One turn sends every row of this set to another row. A few are shown first. Where does it send the rows asked after them?
G: -8 -13 5 32 5 -6 -4 1 -25 -1 24 -4 -8
T: -4 8 -5 29 5 4 0 0 -24 27 2 9 10
J: 43 -27 -1 -17 -8 -9 -18 -13 0 21 -5 8 17
R: -3 -16 10 34 7 -14 10 -9 -27 -15 26 -5 6
E: 43 -19 2 -22 -7 -10 -18 4 3 6 -3 10 19
S: 29 -3 26 9 10 -2 -15 -22 -3 -31 12 -21 27
Z: 26 -1 -13 -21 11 -2 1 -4 -1 4 -11 7 42
K: 25 -27 -15 -10 7 -4 -4 -42 -8 25 -6 -3 31
M: 3 11 -4 31 6 -2 15 -12 -25 21 -1 9 26
W: 0 11 5 26 9 -8 15 12 -22 -10 14 6 22
P: 31 18 17 6 11 6 -12 -16 0 -14 -7 -11 40
D: 32 5 14 13 5 8 -13 -44 -4 8 -10 -14 38
V: 40 -32 7 -19 -6 -15 -19 1 2 -2 9 3 10
L: 41 -39 4 -14 -8 -15 -20 -17 -1 11 5 2 8
U: 20 -46 -2 -8 7 -15 -8 -35 -9 -9 19 -15 14
Y: -1 -16 1 40 4 -8 12 -31 -30 16 14 -3 11
B: -6 -13 -2 35 2 -2 -3 -18 -28 24 14 -1 -2
X: 29 -14 21 17 6 -1 -17 -50 -7 -9 8 -24 24
A: 21 -21 0 -20 13 -13 -5 4 -2 -29 15 -5 26
N: -6 7 2 25 8 -1 -1 18 -22 1 13 5 5

V -> E
B -> G
X -> S
Now these:
R -> W
A -> Z

